(in the rows, 128 means zero)
The same turns and mirrors carry the whole set onto itself, and each row onto the other rows of its family. Which rows share a family with each named row? Give them in list order.
These 20 rows form 5 families of 4 rows each.
U: [149 111 110 133 136 157 135 134 163 120 140 137 105 107 157 103 143  98
 137 167]
A: [119 142 130 119 124 138 152 128 145 115 123 119 131 117 134 161 156 126
 110 143]
F: [152 140 118 115 110 135 151 128 146 108 141 143 113 106 139 126 168 124
 115 142]
S: [113 101 133 139 145 142 134 115 179 115 126 111 129 115 145 145 131 111
 133 159]
L: [161 133 115 130 116 144 157 121 149 113 145 130 104  98 117 122 157 111
 116 143]
K: [134 135 121 128 122 136 152 120 138 113 131 102 130  95 134 169 152 115
 104 154]
Y: [142 112 108 123 133 130 118 134 166 137 134 132 111 115 149 113 142  99
 142 169]
G: [164 130 110 121 104 124 139 131 139 112 140 132 104  93 130 124 147 109
 122 158]
X: [133 123 144 139 118 145 143 116 155 103 129 112 128  92 130 168 148 112
 115 139]
Q: [137 139 145 128 125 144 133 130 133 110 132 114 120  97 126 171 154 114
 124 144]
Z: [115 115 120 127 147 137 125 119 166 139 128 109 137 118 150 153 145 104
 124 168]
W: [109 109 132 146 140 152 131 128 160 134 119 122 127 118 156 141 129  96
 129 164]
C: [158 125 126 115 115 127 149 125 135 122 146 147 117  89 131 127 157 107
 137 148]
R: [110 123 121 129 137 145 132 139 161 129 123 116 133 139 164 145 138 111
 132 156]
E: [121 133 139 140 120 140 153 114 142 126 124 112 131 108 118 154 146 110
 109 141]
V: [123 116 122 144 151 144 117 125 162 116 128 105 133 122 146 159 129 116
 130 161]
M: [146 114 106 123 128 140 131 138 159 120 138 141 116 126 170 106 151 109
 136 157]
B: [137  97 117 122 129 136 132 120 171 123 143 135 115 104 147 105 134  98
 153 157]
D: [157 120 128 122 100 139 144 123 144 109 147 133 107  80 130 125 147 105
 134 136]
P: [145 106 105 129 140 129 133 121 165 127 145 137 130 115 150 111 131 110
 144 165]

Which other rows belong to the same family as B? S, X, D
Which other rows belong to the same family as E? U, L, W
Which other rows belong to the same family as Z? K, Y, G

The same turns and mirrors carry the whole set onto itself, and each row onto the other rows of its family. Which rows share a family with each named row? Give them in list order.
These 36 rows form 6 families of 6 rows each.
kuzud: [127 120 141 116 132 127 107 139 103 140 114 128 120 149 157 140]
Nud: [148 114 119 125 144 102 126 136 124 114 152 144 126 119 111 120]
Minaz: [121 130 140 124 107 107 123 141 112 137 114 128 136 144 123 145]
Rezon: [163 109 118 116 144 127 126 153 115 111 143 154 111 125 141 114]
biben: [158 111 124 115 144 146 118 150 112 116 131 147  97 129 127 114]
Dukab: [152 114 122 117 133 107 140 138 120 108 150 134 122 122 110 115]
Dez: [118 125 151 123 103 120 132 141 116 141 133 124 127 142 118 143]
Boma: [161 110 115 122 146 135 122 148 108 121 145 155 100 120 136 120]
Nedut: [161 120 124 136 128  99 127 142 106 122 153 155 115 123 110 122]
fugi: [136 134 149 123 110  94 137 153 104 144 128 135 136 135 124 138]
vesuk: [124 144 142 119 106 106 131 139 120 139 125 145 133 142 135 144]
matiz: [136 126 134 121 108 101 114 148 143 124 127 139 128 143 124 116]
nar: [144 116 142 131 136 126 121 142  76 142 146 141 118 128 143 143]
Forem: [139 128 136 107 115 121 127 154 139 124 114 142 113 129 114 108]
Teb: [141 133 142 133 106 110 116 152 137 128 114 136 111 127 120 119]
tiko: [130 134 142 117 107 112 132 141  98 136 126 138 136 148 110 147]
Dovi: [143 114 127 123 140 130 115 129  79 121 131 138 121 137 146 149]
zan: [158 111 132 132 144 134 112 157 119 116 144 136 106 113 136 113]
gipup: [145 120 128 120 127 115 132 139 113 118 160 147 129 128  95 124]
bev: [150 113 120 130 126 108 122 140 123 112 155 141 125 123 106 116]
laluk: [140 130 133 117 105 106 133 155 142 132 125 152 117 126 118 119]
zet: [154 127 120 128 128 110 131 143 127 113 162 159 121 127 122 121]
Fuzi: [150 113 125 126 140 136 125 132  79 121 131 129 108 145 135 149]
tifip: [125 126 144 117 105 110 126 147 142 134 127 151 119 125 126 117]
Dusar: [126 122 144 110 129 147 119 153 108 142 106 134 110 143 139 134]
buped: [120 126 143 129 106 109 123 148 120 134 130 135 141 146 123 146]
lala: [129 124 141 115 125 135 125 150 101 151 112 140 114 140 154 147]
sagu: [143 109 125 123 151 132 116 137  82 128 137 128 123 134 142 144]
nupak: [132 119 136 124 133 134 120 150 103 146 110 146 108 150 150 147]
fil: [140 127 141 124 142 130 117 154 104 139 104 124 113 133 152 138]
zagen: [134 120 145 111 104 117 131 153 142 137 136 141 114 128 113 122]
lifo: [141 123 128 124 152 134 126 137  91 136 143 146 116 137 154 148]
petug: [153 105 118 126 153 125 108 140 116 116 149 142 106 134 136 115]
Zuvo: [142 120 139 114 119 138 119 145  98 143 110 138 101 148 141 152]
kilus: [145 118 131 113 149 130 128 133  74 126 142 136 126 136 127 143]
sedi: [166 109 121 106 149 126 131 145 111 118 138 142 102 119 131 120]

Which other rows belong to the same family as buped? Nud, Rezon, Dovi, tifip, nupak
Which other rows belong to the same family as Nedut? fugi, nar, Teb, zan, fil
Which other rows belong to the same family as tiko? biben, Forem, gipup, Dusar, kilus
Which other rows belong to the same family as vesuk? kuzud, matiz, zet, lifo, petug

The same turns and mirrors carry the whole set onto itself, and each row onto the other rows of its family. Which rows share a family with each named row? Give them in list order.
These 32 rows form 4 families of 8 rows each.
faku: [103 101 154 162 118 137 123 137 129 111 113]
ranu: [ 94 129 128 161 129 132 128 131 129 115 120]
fale: [ 93 123 146 106 111 114 148 154 137 102 119]
Pufed: [ 73 124 127 132 124 124 125 134 148  96 113]
nuso: [105 123 162 153 107 121 128 122 128 125 114]
figez: [123 140 153 120 122 137 155 150 140 106 126]
nuf: [ 94 145 139 127 129 138 121 144 162  90 113]
Benon: [111 131 157 112 123 122 131 133 159  89 132]
kinu: [ 90 106 147 130 116 113 137 114 141 100 129]
lar: [ 87 122 120 137 135 123 128 137 141  95 132]
tunur: [122 146 172 132 110 128 119 143 147 114 115]
rabon: [105 149 141 145 123 130 110 159 137 116 113]
Zos: [104 136 162 135 103 134 149 143 131 122 101]
vimu: [ 98 116 142 127 111 113 152 147 118 117 124]
fama: [111 121 158 152 110 116 126 129 122 126 124]
gipi: [113 115 155 124 130 137 119 156 156  83 126]
saka: [123 124 163 147 121 140 111 162 141 108 115]
siv: [106 116 159 123 126 138 118 155 160  83 117]
zelu: [ 93 120 149 134 109 131 162 127 130 112 110]
Mon: [102 125 146 116 121 133 163 134 143  96 123]
dezof: [119 125 167 148 120 146 115 155 146 105 110]
ren: [106 130 159 106 118 116 125 139 157  90 128]
kod: [ 87  92 146 133 120 124 123 141 144  89 120]
pefop: [101 143 132 125 134 127 117 158 151  94 128]
pufe: [130 145 169 135 117 130 122 143 143 113 125]
rinu: [ 83 128 134 153 117 122 117 141 130 119 108]
Nesi: [119 132 150 135 116 127 151 152 119 124 123]
takud: [105 141 162 112 107 128 144 158 143 109 107]
nevir: [107 151 143 153 128 145 121 143 146 111 112]
kebur: [101 100 153 158 115 129 118 146 126 113 114]
fefe: [ 94  91 143 137 126 129 129 136 142  88 126]
gev: [ 91 106 146 126 115 105 132 123 137 102 132]

Which other rows belong to the same family as nevir? ranu, Pufed, nuf, lar, rabon, pefop, rinu
Which other rows belong to the same family as gev? nuso, Benon, kinu, tunur, fama, ren, pufe
Which other rows belong to the same family as Mon? fale, figez, Zos, vimu, zelu, Nesi, takud

The same turns and mirrors carry the whole set onto itself, and each row onto the other rows of its family. Which rows share a family with each named row? Give them in list order.
These 18 rows form 6 families of 3 rows each.
nir: [130 114 127 118 119  91 132 153 158 120 132 144 102 126 145 105 113 144
 140 109 116 184 117 124 148 111 137 115 131 124 121 116 128 144 154 106
 134 165 128 131 122 164 125 142 152]
vanum: [126 110 141 126 127  96 122 150 155 119 131 142 106 117 144 107 113 146
 142 119 123 181 132 123 150 111 135 116 132 131 132 107 116 138 160 105
 132 158 127 127 119 169 127 138 157]
dob: [133 107 142 114 124  98 131 153 157 119 135 148  99 123 143 106 116 137
 148 117 122 183 118 134 148 111 136 120 131 126 122 111 122 141 154 108
 130 155 119 128 112 166 126 132 158]
tavat: [144 119 155  98 163  88 113 136 175 102 121 172  99 130 116 125 146 121
 121 128 129 159 141 111 141 108 101 115 128 139 142 133 138 136 138 116
 134 125 104 113 167 118 108 109 135]
murok: [140 121 164 102 155  85 110 146 168 100 118 164  97 133 120 127 144 127
 110 127 127 170 152 104 144 113 103 117 120 135 145 134 145 132 141 110
 132 121 106 113 162 117 113 111 132]
sedor: [135 119 156 101 156  87 114 147 172  93 119 175  95 133 123 126 150 125
 116 130 124 159 139 113 145 113 104 119 120 134 140 134 140 137 134 104
 144 126 111 111 160 108 106 115 141]
dedo: [137 139 122  98 149  89 152 132 155 108 128 132 112 120 148 103 120 112
 125  72 109 166 158 119 151 123  94 127 127 122 127 100 132 133  84 109
 140 143 129  97 150 144 133 129 145]
dil: [138 111 137 115 130  94 135 159 154 119 143 148 102 125 140 107 118 142
 139 118 127 177 122 127 141 112 135 125 134 131 126 109 116 135 158 100
 129 157 128 132 116 169 127 134 157]
bufo: [133 145 121 112 153  91 157 135 151 103 125 133 113 121 142 106 121 105
 129  80 105 164 165 121 153 120  85 118 129 119 127 105 136 141  98 106
 147 142 138  99 154 131 128 128 146]
Ven: [136 152 134 107 149  91 160 130 154 100 131 134 114 120 144 104 119 116
 126  78 111 164 154 124 144 125  95 127 130 120 130  98 127 137  88 103
 138 144 128  96 155 147 134 128 141]
kalep: [129 114 137 120 124 102 128 154 160 123 132 147 104 118 146 112 120 145
 140 114 121 183 118 126 157 111 137 119 122 120 130 110 121 142 151 107
 140 163 120 130 111 160 120 141 151]
vakeg: [149 120 158 102 164  87 114 136 175 102 123 170 100 129 113 132 141 119
 117 130 128 155 144 103 146 105 104 118 120 137 142 131 147 142 145 116
 129 124 110 108 155 123 114 113 145]
leta: [130 138 121 107 152  91 154 128 158 105 131 140 113 122 151  96 129 110
 130  76 103 165 163 117 154 123  95 119 119 122 130  96 129 130  92 106
 150 147 138 103 153 133 130 134 145]
palo: [141 116 160 102 155  88 110 148 177  95 120 170  92 132 126 132 146 119
 117 136 121 157 134 105 144 106  98 113 123 127 137 136 146 133 145 114
 139 128 115 108 160 124 108 117 140]
vibul: [137 146 119 109 149  90 153 134 153 104 123 136 113 118 146 104 119 117
 125  75 112 165 166 125 147 123  96 126 123 123 123 101 132 140  93 113
 129 135 133  91 157 136 138 131 145]
miv: [137 108 137 113 120  98 137 153 159 117 139 146  97 129 146 107 109 140
 139 117 121 179 127 134 153 109 140 116 124 131 127 111 123 142 158 107
 128 155 122 127 125 175 133 135 155]
suni: [147 127 160  97 165  94 113 136 171 102 126 173  92 127 121 124 146 121
 114 127 128 168 139 104 135 104  98 119 124 130 142 130 142 131 141 115
 126 125 112 115 162 116 115 111 138]
Tero: [127 140 133 108 148  86 149 130 151 102 132 133 113 124 144  96 123 114
 129  80 103 163 166 116 148 129  95 120 124 118 133  96 136 136  92 100
 141 142 130  90 152 144 143 135 145]

Which other rows belong to the same family as murok? vanum, Tero
Which other rows belong to the same family as sedor? kalep, leta
Which other rows belong to the same family as vibul? vakeg, miv
Which other rows belong to the same family as Ven? dil, suni

The same turns and mirrors carry the whole set onto itself, and each row onto the other rows of its family. Which rows share a family with each named row? Give them in list order.
These 15 rows form 3 families of 5 rows each.
rilar: [116 124 139 123 124 132 139 106 110 125 148 124 112]
kobos: [149  94 145 137 138 124 131 139 113 134 127 102 113]
Dimi: [133 117 153 160 123 140 135 104 128 121 118 130 145]
minud: [140 108 158 155 132 146 135  99 121 121 115 135 129]
liv: [129 147 138 149 156 115 127 134 136 122 124 125 126]
bigav: [142 122 149 126 119 116 131 146 115 128 107 151 120]
Luvog: [109 122 139 117 121 131 142 108 114 125 139 119 116]
Fanu: [116 124 134 108 129 131 142 112 109 116 134 122 112]
Boka: [132 110 158 155 131 138 130 100 132 119 119 134 139]
pegib: [129 144 127 149 157 115 132 130 133 131 120 128 127]
fitif: [125 144 126 147 159 125 132 127 127 122 114 117 127]
Ged: [152  98 143 133 132 118 133 136 113 124 128  99 119]
rabu: [150 126 147 126 115 118 136 145 122 136 113 151 118]
siki: [156 102 141 137 141 128 133 137 117 133 113 101 113]
piv: [140 129 155 126 124 127 135 141 118 122 106 157 116]

Which other rows belong to the same family as bigav? kobos, Luvog, Boka, pegib
Which other rows belong to the same family as piv? minud, Fanu, fitif, siki

The same turns and mirrors carry the whole set onto itself, and each row onto the other rows of its family. Which rows share a family with each named row? Give them in list order.
These 32 rows form 4 families of 8 rows each.
mekob: [122 142 116 147 124 135 113 122 163 113 130 128 126 123 120]
bori: [118 129 137 148 131 145 136 141 130 135 147 130 152 143 119]
Fudup: [125 119 130 136 126 147 146 146 128 139 142 128 152 140 123]
lami: [133 123 132 109 130 107 121 112 123 132 112 113 108 128 133]
veso: [118 122 106 141 147 125 118 111 142 110 134 106 126 127 140]
Fofeb: [128 122 113 136 139 122 109 104 133 114 129 105 116 135 141]
dab: [149 139 142 129 119 126 124 115 145 143 115 131 109 126 118]
Kika: [135 131 113 144 146 130 112 107 139 118 123 111 136 130 146]
Ridi: [137 145 138 124 115 131 122 123 144 137 117 133 103 122 111]
dodi: [112 117 123 126 124 122 129 126 132 141 122 130 172 145 132]
Fifo: [141 151 125 150 127 142 113 117 153 125 125 128 134 129 127]
zur: [127 112 128 122 132 104 127 112 135 127 122 109 103 128 131]
sofu: [109 118 127 124 125 116 130 127 115 138 120 134 170 141 124]
mim: [126 126 128 121 131 145 140 138 111 133 136 144 140 125  97]
diba: [133 120 133 122 127 115 118 111 132 133 122 109  95 134 133]
gal: [116 123 130 142 128 138 142 145 114 135 137 126 155 140 119]
Vedes: [120 129 111 134 143 124 116 112 126 118 122 103 134 134 151]
Vif: [116 117 125 104 140 115 122 114 108 134 126 148 137 129 114]
vovik: [125 142 117 146 127 137 105 112 155 115 127 121 123 130 129]
Fabu: [127 135 139 130 113 120 123 121 155 133 118 129 104 126 112]
kiv: [ 99 119 121  99 132 111 122 120 114 131 124 146 143 128 115]
sela: [143 118 129 120 138 113 121 105 125 133 116 110 112 130 137]
defim: [104 119 129 129 134 114 123 122 123 133 130 131 164 144 133]
senit: [116 120 120 107 131 122 127 123 108 135 120 150 150 126 103]
noba: [133 141 136 133 114 129 112 117 151 133 122 127 105 133 118]
sazut: [129 126 134 122 133 141 134 136 117 138 143 150 122 124  99]
Diges: [117 127 126 112 134 138 133 138 117 131 142 148 125 123  98]
Gede: [ 95 122 130 128 124 119 126 136 123 132 134 126 161 146 131]
Pigod: [120 113 115 101 134 118 124 114 119 135 119 146 152 126 115]
dofa: [108 129 132 137 130 145 141 150 125 134 148 129 142 140 115]
pag: [136 118 120 113 134 145 139 135 119 139 136 145 132 122 104]
koma: [129 154 121 149 125 147 113 125 150 119 129 122 134 127 127]

Which other rows belong to the same family as noba? Fofeb, sofu, mim, diba, gal, vovik, senit
Which other rows belong to the same family as lami? bori, Ridi, Vedes, Vif, defim, sazut, koma
Which other rows belong to the same family as Pigod? mekob, Fudup, veso, dodi, zur, Fabu, pag

